One turn sends every row of this set to another row. A few are shown first. Where does it send the rows asked after them?
q479: [-15 -12  20 -14 -11  -8 -33   8  -1   2  24 -31   7  15   1  12  19   2
  -4 -38 -10  -3 -13   8  13 -15  24  16  21  12   6 -22]
q89: [ -3 -22 -13 -29  18   5  -7 -34  10  -7  -1  35  10  32  -3  22   5 -13
 -12   3 -23  -3   8 -42  -2 -14   7   3 -17  -6 -12  -3]
q673: [ 22  -7  16   7   5  20  23  32 -13  20 -21   3 -14 -24  26 -35  17 -24
  -4   0   7   4  15  -1  10  -4 -14   5  10  21  -3   1]
q532: [-21   2 -12  15   9  23 -24  -1  27   5 -27  19  -1  -7   4 -18   3 -33
 -10   9   7   1  28   5 -10 -30  -9 -28 -10  -6   9  10]
q745: [ 15   2   5 -10 -30 -28 -33 -13   9   2   0 -22   1   0 -28 -21  -3   1
   5 -23 -20 -12  -3 -23  -4 -12 -30  18  -8  26  14 -10]
q911: [-16   6 -11  -4  17  -9  12  -9  11  -8  17  22   4  47   9   6   9  10
   2  32 -26   8  -2 -20  -9  -9  30 -18 -20 -18  -2 -21]
q609: [ -2 -21 -15 -30   4  13   4  -5 -17 -32   2  21 -37  -2   1  12  13 -13
  12  18   5  14 -10 -39  -4 -19   6   8  -7 -21  -9 -27]
q280: [ 11 -20 -17 -21   7  -8   8 -20 -31 -24  -2  31  -9  -4  15  25  36 -12
  -2  10   5   3  -5 -34   1 -14 -14  17 -13  -6 -16  -3]
q973: [ 20 -27  10 -21   5   2  -1  14  13  23  -6  -2 -36 -16 -11  32  17  11
  -1   4 -15  34  15  14   8  -6 -13   1   8 -43 -10 -17]
q459: [-10  -1  -3  21   6 -12 -23   1  25  -4   2  18  -1  -9  15 -45  -8 -22
  -6   4  -2  12 -14  -5  29  13  28 -24  20 -19   6 -16]
q671: [ 10  -4  23  -1   4  16  39  28 -12  10 -15   1 -27 -27  31 -31  12 -22
  11   8   9  16   5   2   3   5  -5   1   4 -11   5  17]
q955: [ -1 -14 -24  -3 -35 -20 -22 -23 -20 -20   6  -5  21   9 -11 -14  -7  12
   3 -19  19 -18 -15   5  21  34 -14 -14 -22  -9  16   8]
q177: [ -2 -12 -21  15  -2 -26 -28 -18 -20  -9  28 -23   4   7   3 -37 -15  14
  17   1  11  18   7   4  -6 -11 -22  -6 -18 -12  27  12]
q371: [-16   5  -4  12 -35 -23 -11 -12  20  13 -11 -15  10  15 -28 -14 -12  12
  20   4 -14  -7  -4  -9  -4  -6 -28  -3 -24  32  23 -16]
q432: [ -2   9  -2 -14 -23 -20  -5  26 -15  -6   4 -31 -12  -9 -11 -18   7   0
  17 -13 -13 -22  -8 -10 -16 -15 -33  20 -21  30  17   6]
q393: [  3 -20 -12   5  23  -6 -26   2  18  21  -3   8 -14 -15 -21  44  -4   2
  -5  11  -7  28  29  24   5   2 -17  -9  -3 -34 -15  -3]
q201: [ -7  -7  20  17   5  -8  12 -17 -14  39   0 -35  -7  10  -9  22 -10   1
  20  -6  12  40 -13  13  19  -6  -3  24  -8  14  -5 -14]
q61: [ 18  -4   2 -12   9 -30  18 -17 -26 -26  31   5  -4  -5 -11   4  -2 -12
   5  19  14  -1   5  -5  14  30  20  -1   3 -27 -41 -15]
q772: [  7 -11  -3 -38  11   4  -5 -29  22 -16   8  20   5  24 -26  24 -24  -5
  -8   6 -12 -11  23 -24  -6  -9  21 -14   7 -25 -20  -9]
q540: [-14   8  -9  14  10   7 -14  -1 -32  23 -11 -27   5   3 -14  47 -25  13
 -11 -19  13   9 -23   4   4   9  -2  16   1  12  -7   2]
q903: [ -4   5  20   2 -19   7  30   9  15  12 -21  12  20  -3   7 -17  -1  -9
 -12   3   6 -24  11  21  19  42  17 -34   9 -12  -4  12]
q475: [ -9 -36   3 -21  -4  22  25 -15 -35 -10  -3   7  10  -3  -4  17   9  -1
  -6  26  12 -17  38 -18 -22  15  -4   2  -8  -9 -26   1]
q698: [  6  14  -2  30  14  -6  -9  27  20  10   0  15   4  -1  18 -41 -14 -13
  -7   5  -7   5  -7   1  27  12  23 -22  24  10   4 -20]
q774: [ 28  -1   4 -29 -24   3  -2  -2 -12  -9   4 -15 -21  24   0 -19 -13  25
  14 -27 -11  16 -22 -18   0  10  -7   4 -17 -21  37   6]
q577: [ 41  13   0   6  -1  22 -20   7   8   9 -41  24 -13 -17   2  -9   3 -20
 -24 -19   4   6   3 -17  13  -6 -15  -4  16  13  -3 -10]
q151: [-10   8  -7   8 -14 -39   7   4   2  12   5 -23   0   3 -20 -23 -36   8
  26   2 -14  -4 -32 -13  15  15 -17  10 -16  25  14  -6]
q756: [ 17  17  13  11  -7   3  26  29   4  15 -18   8  16  -8   8 -22   4 -15
 -16  -4   8 -27  12  23  24  30   8 -24  12  16 -15   1]
q247: [-20 -42  -6 -28 -26  10  18  -3 -13   1   4 -15   6  21   4 -30  -6   2
  24 -13   1 -12  -6  -2  11   9 -14  -1 -36   1  31  20]
q100: [  8 -16   1 -10   7 -16  38 -15 -44  -4  13   5  19  -1  20  14  26  14
 -11  29   4 -11  24 -11 -15   3  -8   4   0  -9 -25  10]
q240: [ -7 -45  14 -34  -9  15  14  30   4  24  -3 -10 -20  -9  -5  15  31   7
  -8   2 -20   3  13  18  12  14   3  -5   1 -36 -14 -18]
q228: [ 20  16 -10 -19 -14  -7  -4 -17   2   0   2 -22  -1  26 -22  -6 -19  13
   9 -16   4  -4  16  17 -12 -18 -26 -19 -36 -18  20  28]
q168: [ 13  13  -2 -13  17 -39  37 -14 -15  -4  31   2  11  22   3   0   4   6
  -7  26  -9  -7  -1  -2   9   7  24 -13  -5 -27 -34  -6]
q665: [ -8  -2  34   0 -29  -6   1 -13  10  22   0 -28  10  28 -14  29  26   6
  12 -19   4   9   4  30  14  -9   8   5  -5  17   2 -25]
q34: [ -1  14  -1  -6 -22 -20   7  20 -16   8  -1 -29  12  -2 -18  -7 -27  20
   6 -12 -16 -32 -12 -10 -11  26 -22  11 -10  27  12  16]
q796: [-24 -42  -8 -13   3   0 -14  29  -3  10  11  -2  -5 -12  -8  11  19  -4
 -17   0 -16  -8   0  19  25  43  17  -9  -2 -35 -23 -19]
q435: [-32 -34 -24  18  27  -7 -33  20   3  11  14   6  -5 -15  -7  21   2  -6
  -5  17  -9  15  14  22  13  25   2 -10  -9 -29 -15 -11]
q490: [ 42  18  10  -5   2  18 -20  -5   0   0 -33  17 -18 -26   0  -3  -2 -20
 -27 -22   7   8  11 -14  -2   6 -11  -2  14 -20  -5  16]
q66: [-22  -4  -2   4  11  -8  18   2   3 -21  28  10  -2  21   4   6   2   8
  23  48  -1  10  28   1 -22  -7  23 -21  -5 -18  -3 -20]
q723: [-44  -5 -15  -8  11   9 -20  27 -20   7   9 -32   2   6  -1  29   0  -9
  -4 -24   4 -15 -17  14   3 -27   7  11  -4  17   1   4]
q508: [ -6   8 -13  18  14  21 -12  14  37  20 -29  23   4   4   2 -19 -10 -29
 -10   3  -2  -3  19   3  10 -26  -6 -27  -1  21   5  -6]

q247 goes to q228
q435 goes to q240
Now find these:
q432 goes to q371
q698 goes to q673
q532 goes to q903
q201 goes to q723
q280 goes to q911
q609 goes to q66

